Turns in one plane each, and the order they were made in; the first pair answered:
G:
[-0.83 -1.57  1.28  0.01  0.28 -0.13  1.83  3.86  0.41 -0.81 -0.65  1.30
  0.76  1.74 -1.30 -0.08 -0.35  0.12 -0.15  0.90 -2.64 -0.25] |-> [-0.48 -1.77  1.36 -0.82 -0.34 -1.01  1.97  2.43  0.54 -0.82 -0.82  1.33
 -0.04  1.83 -1.43 -0.23 -0.70  0.14 -0.53  0.58 -3.39  0.19]
[ 0.30  1.71 -1.74  1.10  0.93  3.31 -1.74  1.81  0.00  0.92  1.40 -1.05
 -0.15 -1.65 -1.15  0.05  3.22 -0.56  0.65 -0.04  1.93  1.83] |-> [ 0.21  2.80 -1.32  2.45  2.62  3.27  0.88  2.88 -0.46 -0.72  0.72 -0.35
  0.37 -1.23 -0.21 -0.35  0.99 -0.92  1.09  1.28  2.34 -0.58]
[ 0.83  2.97  1.03 -1.27 -2.31 -0.24  2.39 -0.13 -0.01 -0.05 -1.03 -0.11
 -0.78 -1.01  2.18  1.11 -0.68 -0.40 -2.58 -1.77 -4.82  0.14] |-> [ 0.01  2.36  0.57 -1.69 -3.35  0.32  0.43  0.13  0.05  1.51 -0.35 -1.06
 -0.43 -1.56  1.64  1.60  1.57 -0.60 -2.88 -2.30 -4.15  1.95]
[-0.62 -1.97 -0.62 -3.62 -1.21  1.26 -1.79 -7.07 -1.70  5.42  2.27  0.33
 -4.76 -4.59  1.89 -0.21 -1.16  3.04 -0.86 -3.26  1.39  1.35] |-> [-1.97 -2.02 -1.83 -2.07 -0.27  3.34 -3.83 -2.98 -2.16  6.53  3.46 -0.43
 -1.88 -4.31  1.41  1.00  1.61  3.05 -0.50 -2.88  5.06  2.29]
L:
[ 0.29  0.69 -2.02  2.63  3.55 -0.44  1.13 -1.26 -1.64 -1.32  1.08  1.79
 -2.61 -2.00  1.84  2.95 -1.76 -1.29  0.45  0.75  0.94 -2.04] |-> [ 1.48 -0.44  0.87  2.13  3.11 -3.24  1.37  0.05 -0.31 -2.75  2.09  1.30
 -3.38  0.91  1.24 -0.75 -2.07 -2.56  0.45  1.41 -0.84  0.92]
[-1.70 -3.04  2.86 -2.15 -2.13 -0.29 -0.17  0.64 -0.72  1.16 -2.24 -1.26
  2.10  0.54 -0.04  1.61  2.28  0.54 -0.91 -0.85 -2.64  0.90] |-> [-2.17 -2.83  2.00 -1.77 -2.05  0.71 -0.51  0.25 -1.08  1.82 -2.67 -1.05
  2.22 -0.36 -0.05  2.67  2.57  0.89 -0.74 -0.92 -1.99  0.11]
[ 2.05  1.27 -1.28  1.39  1.64  1.14 -0.88 -1.79  0.62 -0.87  0.97 -1.25
 -2.74 -1.27 -0.50 -2.04  0.57 -0.95  1.08  0.91 -0.74  1.74] |-> [ 1.18  1.90 -2.08  1.71  2.38  1.83 -0.03 -2.24  0.03 -0.87 -0.22 -0.22
 -2.08 -2.41  0.32 -0.30 -0.75 -0.46  1.38  0.89 -0.14 -0.80]
N:
[-0.59 -0.58 -0.45 -1.35 -0.65 -0.97  0.73 -1.34 -0.60  0.25 -1.23  0.37
 -0.05 -0.49  0.38  1.01 -0.80  0.67  0.55 -0.73 -2.09 -0.77] |-> [-0.39 -0.55 -0.70 -1.24 -0.60 -0.92  0.67 -1.88 -0.38  0.38 -1.04  0.50
 -0.57 -0.55  0.12  0.75 -0.70  0.66  0.29 -1.11 -1.97 -0.23]
[ 0.77  0.78 -1.68 -1.77 -1.62 -1.11 -3.73 -6.60 -1.17  3.05  0.50  0.93
 -4.12 -4.40  2.10  3.47 -2.43  0.70  0.67  0.13  0.40 -4.79] |-> [ 0.41  1.29 -1.56 -0.77 -0.57 -0.87 -2.00 -4.99 -1.61  1.55 -0.48  1.90
 -2.80 -3.77  3.06  3.98 -4.27  0.51  1.32  0.87  1.15 -6.81]
[ 0.78 -0.23  1.56  1.43  2.41 -1.30  4.44  2.30  2.23 -3.06 -2.65 -0.30
  1.26  1.82  1.96 -2.66 -4.28 -2.34 -0.25  1.57 -0.17  1.48] |-> [-0.67 -2.73  2.25 -0.54  0.37 -2.72  1.31  4.04  1.61 -1.68 -2.42 -1.14
  3.66  3.71  1.83 -0.63 -2.68 -2.57 -0.29  0.59 -0.85  3.17]
P:
[-2.86 -3.32  3.48 -0.29 -2.30 -1.45  1.16  0.39 -4.14  2.10 -2.43  0.83
  5.60  1.01  0.87  2.20 -1.35  2.03  1.41 -2.86 -1.17  0.09] |-> [ 0.34 -1.52  2.05 -0.38 -2.76 -0.20  2.00 -6.28 -2.76  2.40 -1.64  1.20
 -0.35 -3.81 -0.09 -0.03 -1.27  2.47 -0.21 -3.48 -2.49  1.02]
[ 1.12 -1.57  1.11 -1.80 -0.33  0.50  1.51  2.53  5.88 -1.35 -1.79  1.60
 -0.36  1.66  0.57  0.39  0.08 -0.06  0.52  1.43  2.79  1.67] |-> [ 0.72 -2.02  0.36 -2.86 -1.86  0.88 -0.18  0.92  5.89 -0.18 -1.68  1.43
 -0.49  0.54  0.15  1.89  1.28  0.39  0.24  0.18  2.68  2.44]
[ 1.96 -0.08  0.77  0.17 -0.95 -1.11 -0.76 -2.46  1.40 -0.32  1.46 -0.81
 -1.99  0.29 -0.43 -0.78  0.32  0.21 -1.04 -1.43 -1.97  1.11] |-> [ 1.53 -0.03  2.11  1.10  0.55 -1.85  0.57  1.02  0.94 -1.60  1.41 -0.79
  0.13  2.73 -0.14 -1.41 -0.91 -0.29 -0.03 -0.27 -1.23 -0.09]
[-1.86 -0.22  1.61 -1.07 -2.02  0.30 -0.47  3.26 -1.57  2.36  2.09  0.81
  2.66  1.89 -2.85 -1.44  0.49 -0.43 -1.62 -1.80 -0.46  3.09] |-> [-0.27  0.97  0.47 -0.85 -2.10  0.98  0.08 -1.12 -0.67  2.38  2.41  0.85
 -1.14 -1.17 -3.48 -3.10  0.29 -0.02 -2.34 -2.18 -1.17  3.65]
S:
[ 0.90  1.15  0.24 -0.20  0.57 -1.29  1.05 -1.13  0.73 -0.49  0.48 -0.17
 -1.45 -0.55 -0.83 -2.67 -0.72 -0.35 -0.74  0.72  0.29 -0.17] |-> [ 0.59  0.79  0.60 -0.89 -0.02 -2.14  1.07 -1.47  0.48 -0.60 -0.15  0.16
 -0.93  0.03 -0.81 -2.08 -1.33  0.06 -0.64  0.16 -0.44 -0.72]
[ 0.70  1.73  2.61 -0.72  1.37 -1.47 -0.12  0.64 -0.18 -1.07  0.89 -0.72
 -0.04  2.94 -0.63 -1.71 -0.35 -0.04  1.90 -0.09 -1.75 -0.03] |-> [ 0.60  1.56  2.52 -0.79  1.20 -1.56 -1.05  0.91 -0.11 -0.71  1.32 -0.65
  0.05  3.02 -0.55 -2.04  0.40  0.10  1.94  0.07 -1.49  0.70]
[ 0.66 -0.92 -0.44 -0.20 -0.37 -2.35 -0.06 -0.83  0.61 -0.71  0.49 -0.94
  1.59  0.56  0.15  0.41 -0.59  0.00  1.06 -2.70  0.02  0.76] |-> [ 0.49 -0.99 -0.78  0.21 -0.44 -1.91 -0.75 -0.43  0.87 -0.20  1.20 -1.35
  1.36  0.03 -0.37 -0.24  0.32  0.06  1.09 -2.63  0.62  1.96]
[ 0.07  1.09  0.98 -0.81 -1.41 -0.05  0.26 -4.73 -0.16  0.39 -2.07  1.86
 -1.44  0.90 -0.69 -1.85  0.35 -1.85  0.41  1.81 -0.82  1.07] |-> [-0.12  0.56  1.18 -1.18 -1.75 -0.23 -0.25 -4.63 -0.11  0.70 -1.84  1.65
 -1.44  1.07 -0.74 -2.04  0.67 -1.95  0.29  1.44 -0.97  1.55]
Then:
Each pair is two turns apart.
[ 3.22 -0.18  2.42 -4.25 -1.77 -2.63  2.45 -0.47  0.66  1.16  2.11 -0.67
 -4.95 -1.38 -2.68 -3.04  1.00  1.41  0.96  1.42 -0.56  1.90] |-> [ 1.03  0.05  3.15 -2.95  0.28 -3.21  4.77  4.49 -1.33 -0.46 -0.26  0.63
 -0.20  1.51 -0.84 -0.60 -2.57  1.51  2.50  2.47  0.37 -3.06]
N, N
[ 0.70 -0.74  0.44  0.08 -0.47  1.32 -2.43  0.17  1.27  1.05  2.74 -2.45
 -1.42  0.05 -1.41 -3.49  3.42 -0.68 -1.00 -0.29  0.55  5.89] |-> [ 1.91  2.10  0.81  1.84  2.76  0.80  4.47 -1.53  0.66 -2.39 -0.30  0.32
 -2.50 -0.79  0.49 -3.94 -3.53 -0.20 -0.50  1.48 -0.89 -0.99]
N, S
[-0.10 -0.35 -0.12 -3.64 -1.94 -1.05  0.91  2.38  2.38 -0.76 -1.48 -0.70
  1.36  4.47  1.36 -2.05 -1.95 -2.14  0.45 -0.54 -1.16 -0.42] |-> [ 0.07 -0.85 -0.59 -3.82 -2.85 -0.11 -1.52  2.29  2.86  0.99  0.02 -1.74
  0.77  3.36  0.11 -2.01  0.69 -1.83  0.01 -0.95 -0.17  2.39]
N, G
[-1.38 -0.29 -1.64 -1.60 -2.11 -0.79 -0.21 -0.04  1.53  1.54  0.68  0.89
  0.03  0.39  0.47  0.92  0.72  0.41 -1.97 -1.17 -0.15 -0.27] |-> [-0.15  1.33 -1.37  0.24 -0.25  0.20  1.98  0.27  2.19  0.20  1.41  1.17
 -1.57 -0.17  0.49 -1.97 -0.19 -0.08 -1.95  0.05  0.73 -0.23]
S, P
[-0.52  0.73 -1.77 -0.49  0.10  1.14  1.00 -2.10 -1.58  1.36 -1.82  0.74
  0.00 -2.24  1.38  2.89 -2.23  0.98  0.34 -0.67 -0.30 -3.02] |-> [-0.84  0.11 -2.08 -1.08 -1.06  1.10 -0.85 -2.77 -1.18  2.22 -1.60  0.16
 -0.16 -2.53  0.73  3.40 -0.75  1.08 -0.01 -1.12 -0.07 -1.53]
G, G
[-2.01 -1.82  1.15 -2.33 -0.65 -0.70 -1.39  2.75 -1.22  0.55  0.68 -2.91
  1.09  3.32 -2.19 -0.52  3.36  0.34  0.44  0.68  0.99  1.58] |-> [-0.54  0.02  0.15 -0.32  1.06  1.31 -0.50  2.06 -0.22 -0.12  2.02 -3.10
 -1.14  1.29 -2.70 -2.81  3.59  0.29  0.04  1.59  2.80  2.05]
N, G
[-0.73 -0.07 -2.72 -0.11 -1.97 -1.56  0.50 -2.98 -3.67  0.57  0.32  2.76
 -2.54 -1.60  0.51  5.17 -0.99  2.99  1.10 -0.73 -2.92 -0.77] |-> [ 0.86 -1.41 -0.61 -0.94 -2.87 -2.88 -1.03 -2.23 -1.90  0.74  2.69  1.10
 -4.00  0.48 -1.02  1.48  1.37  1.66  0.49 -0.66 -3.96  4.28]
L, L
[-0.94  0.86 -1.00  0.30 -1.92  0.46 -2.68  0.82 -1.00  1.79 -0.02  0.87
  1.05 -1.14 -0.08  4.07  1.49 -0.87  0.03 -0.48  0.22  1.39] |-> [-0.46  0.04  0.33 -1.05 -2.95 -1.48 -2.21 -0.33 -0.95  1.30 -0.46  0.89
  0.67  0.34  0.04  3.46  0.59 -1.34 -0.40 -0.85 -1.95  1.99]
L, N
[ 2.66 -1.31  1.19 -1.76 -2.06 -2.03 -1.75 -5.96  0.78 -0.98 -0.95  0.99
 -2.13  1.19 -0.11 -0.41  0.41  0.03 -1.08 -0.31 -3.77 -0.93] |-> [ 2.46 -1.38  0.29 -1.18 -2.24 -0.70 -2.78 -6.36  1.03  0.09 -0.36  0.55
 -2.41 -0.17 -0.44 -0.28  2.16  0.06 -1.29 -0.58 -2.85 -0.03]
N, G
[ 1.15  0.68  0.72  1.40  1.60 -0.55  0.13  0.13  1.65 -1.63  0.90 -2.14
 -2.27  0.45 -0.21 -3.38  1.01 -0.90 -0.50  1.74 -0.40  2.36] |-> [ 0.94  0.84  1.75  0.88  1.43 -1.86  1.71 -0.29  1.26 -2.64 -0.25 -1.26
 -2.17  1.26  0.56 -2.90 -0.89 -0.62 -0.14  1.59 -1.77  0.87]
N, G
[ 0.56  1.30  0.67  0.08 -0.11 -0.12 -0.20 -2.65 -0.51 -0.24 -0.21 -0.03
 -0.76 -0.84  0.09 -0.89  0.47  0.58 -2.17 -0.60 -0.42  0.56] |-> [ 0.61  1.49  1.33  1.24  1.32 -0.10  0.75 -0.29 -0.72 -0.92  0.26  0.00
  0.24  0.54 -0.05 -2.06 -0.17  0.10 -1.71  0.38  0.91  0.25]
G, P
[-2.33 -0.90 -1.30 -1.82 -0.24 -3.13  2.60 -2.18 -1.75 -0.14 -3.30  0.35
  2.59  0.99 -0.32  3.50 -1.18 -0.56  0.00 -0.43 -0.21 -2.82] |-> [-1.30 -2.44  0.68 -2.01 -1.52 -4.29 -0.02  0.07 -0.32  0.61 -0.66 -1.79
  2.11  3.52 -1.85  0.08  2.18 -2.07 -0.53 -0.16 -0.20  3.07]
L, G
[-0.19  1.16 -1.58  1.45 -2.12 -0.03 -3.32  0.56 -1.80  1.71  2.56 -1.39
  0.07 -0.96 -0.52  0.47  1.92  1.59  0.46  2.47  3.43  2.17] |-> [-0.04  1.78 -0.60  2.96 -0.45 -0.37 -0.97  2.85 -1.94 -0.26  2.41 -1.09
  1.14  1.15 -0.31 -1.17  0.02  1.14  0.99  3.50  4.02  1.17]
P, P
[-0.28  0.37 -0.73  3.81  3.44  5.46  2.10  0.87 -3.42 -1.13  1.49 -1.47
  1.77 -4.53  2.61 -0.21  1.15  1.25  0.36  0.01  3.87  0.97] |-> [-0.23 -0.95  2.23  0.62  1.81  0.66  5.18 -2.04 -4.50 -2.95 -1.83  0.08
  1.52 -1.94  4.60  1.23 -4.37  1.66  0.49 -0.79 -1.64 -2.27]
G, S
[ 2.65 -1.49  0.72 -1.29  0.01 -2.65  1.46 -1.47  0.91 -1.71  0.45  0.37
 -3.78  0.12 -0.14 -3.43 -3.00 -0.79  0.33  0.10 -4.78 -2.70] |-> [ 2.80  0.64 -1.82  1.45  2.35  0.93  2.21 -1.22  0.75 -1.61  0.51  0.58
 -4.38 -2.62 -0.03 -3.28 -2.63 -0.43  0.41  1.09 -1.55 -4.37]
L, N
[ 3.49 -0.60  0.77  2.18 -0.94 -1.03  1.95 -4.02  1.04  1.26  0.34  0.63
 -2.75 -4.41 -0.87  0.01 -0.81  1.66 -2.80 -1.76 -2.22 -4.30] |-> [ 2.94 -2.67  3.43  2.49 -0.72 -2.34 -0.95  3.43  2.09  1.08  2.79 -2.18
  0.48  1.14 -2.64 -3.08  2.73 -0.39 -1.89 -0.49 -0.70  1.16]
P, L
[ 2.33  1.98 -3.37 -0.58 -0.30  2.62 -1.32 -1.91 -0.37  0.56  1.63  1.16
 -1.24 -2.72 -1.18 -2.25 -0.88  1.90  0.53  4.79  2.62  1.70] |-> [ 1.89  2.02 -0.82 -0.41  1.19  0.28  1.85  1.08 -0.72 -2.06  0.29  1.65
  0.57  0.88 -0.16 -3.22 -4.26  1.41  1.60  5.83  1.18 -0.71]
P, G
[ 2.47  2.22 -2.15  1.95  1.11  1.35 -0.30 -0.33  2.26 -0.18  0.80  0.26
 -0.16 -1.86  0.52 -0.26  0.06 -1.58  1.33  0.03  0.51  1.49] |-> [ 1.86  1.94 -1.13  1.76  1.83 -0.13  1.11  1.48  1.71 -1.82 -0.35  0.61
  1.43  0.40  1.34 -0.01 -1.91 -1.51  1.91  0.37 -0.36  0.08]
P, G
[-1.37  0.83 -1.93  1.54  1.34  0.79  0.74  1.13 -0.49  2.63 -0.17 -0.47
  1.84 -2.66 -0.14  1.73 -0.33  1.40 -0.04  0.19  2.00 -2.84] |-> [ 0.82 -0.33  2.00  0.40  1.21 -3.11  2.45  1.52  0.80  0.40  0.53 -1.09
 -0.05  1.30 -0.76 -3.29 -2.05 -0.24 -0.45  0.78 -1.47 -0.36]
G, L
[-0.13 -1.46 -0.05 -2.77 -3.25 -1.25 -2.46 -4.07 -0.59  0.82 -0.45 -0.10
 -1.38 -1.31 -0.85  0.63  1.30  0.52 -1.85 -1.74 -2.77  2.52] |-> [ 0.80  0.29 -1.68 -0.60 -1.18  1.26 -1.55 -4.86 -0.14  0.57  0.55 -0.04
 -2.87 -3.84 -1.20 -0.84  1.93  0.62 -1.88 -1.23 -0.46  2.37]
N, G
[-0.16 -0.80 -0.39 -0.21 -0.98 -2.36 -0.61 -1.05 -0.49  1.12 -1.63  0.38
 -2.46  0.07 -1.55 -0.85  0.82  1.79  0.81 -0.85 -1.44 -0.96] |-> [-0.70 -0.55 -0.95  0.67 -0.56 -1.01 -1.95  1.03 -0.44  1.82 -0.62 -0.20
 -1.11  0.15 -1.86 -0.96  2.67  1.67  0.99 -0.51  0.33  0.05]
S, G
[-1.19 -2.02 -2.03 -1.26 -1.69  1.40 -2.12  2.62 -0.91  2.19  0.28 -1.86
  5.54  1.64  0.52  4.20  2.57 -0.52  2.05 -0.66  0.84 -1.79] |-> [ 2.30 -0.96 -2.66 -2.97 -3.27  1.22 -0.87 -6.03  0.31  2.47  0.67 -1.41
 -1.13 -2.86  0.15  2.18  2.08  0.34 -0.03 -1.85 -2.52 -0.79]
L, P
[ 0.95  0.03 -0.97  0.26  0.65  1.11  1.01 -1.19  0.11  0.27  0.52 -0.73
 -0.39 -1.91 -0.23  0.01 -0.60  0.50  0.70  0.82  0.69 -1.69] |-> [ 0.30 -0.79 -0.11 -0.58  0.28 -0.25  1.21  0.04 -0.40 -0.09 -0.52 -0.42
  0.84 -0.13  0.24  1.38 -1.58  0.33  1.19  0.71 -0.20 -2.38]
S, P
[-2.11 -0.78  1.18 -3.45 -0.51 -2.76  0.06  0.14 -0.64  1.74 -1.67 -1.25
  0.10  0.44 -1.68  0.15  0.50 -0.10  1.33 -1.52 -1.22  0.14] |-> [-1.52  0.07  0.02 -2.44 -0.24 -1.00 -1.14 -0.17  0.14  2.80 -0.22 -1.76
 -0.58 -1.08 -2.36 -0.73  2.58 -0.11  1.07 -1.47  0.55  1.73]
N, G
[-0.34 -3.69  0.89 -2.86 -3.82 -2.98 -2.99  4.38  0.08  0.67  0.67 -1.26
  4.93  4.65  0.26 -0.58  0.87  1.78 -0.25 -0.07 -0.77  0.54] |-> [ 1.31 -1.75 -1.02 -0.12 -2.42  0.80 -4.25  3.51  1.29  1.90  3.23 -2.23
  2.47  0.81 -1.41 -3.63  4.18  1.84 -1.04  0.48  2.66  3.40]
N, G
[ 3.73  0.61  0.96 -0.94  1.36 -1.20  0.97 -2.06  0.05 -1.05 -0.05  0.22
 -1.01 -2.77 -0.43 -2.34 -0.15 -2.39 -0.74 -1.45 -0.90  0.32] |-> [ 3.21  1.23  0.18  0.39  2.65  0.07  1.61 -0.67 -0.25 -1.68 -0.53  0.72
 -0.22 -3.28 -0.19 -2.01 -0.60 -2.40 -0.22 -0.87  0.52 -1.08]
G, N
[ 1.41 -1.26  0.57 -0.70 -0.96 -1.90 -1.80  0.55  1.03  2.62 -0.14  0.46
 -0.50  0.04 -0.18  0.96  3.15 -0.32 -1.31 -2.71 -0.55 -0.66] |-> [ 2.21  0.36  1.48  1.43  1.94 -1.70  1.20  2.85  1.49  0.37 -0.04  0.67
 -0.29  1.38  0.28 -1.83  0.97 -0.84 -0.82 -0.47  0.65 -2.40]
N, P
[ 0.80 -1.00 -0.55  0.63  1.11 -2.14 -4.00  2.70  0.15  2.59  0.55 -0.33
  2.70  1.84 -1.21 -0.36  4.96 -2.23  3.02  0.39  1.27  1.57] |-> [ 0.62 -0.20 -2.61  0.08  0.44 -0.49 -4.58 -0.32 -0.74  3.93 -0.24  0.22
  1.95 -1.50 -0.88  1.90  5.32 -1.39  2.66 -0.37  1.72  0.47]
L, N
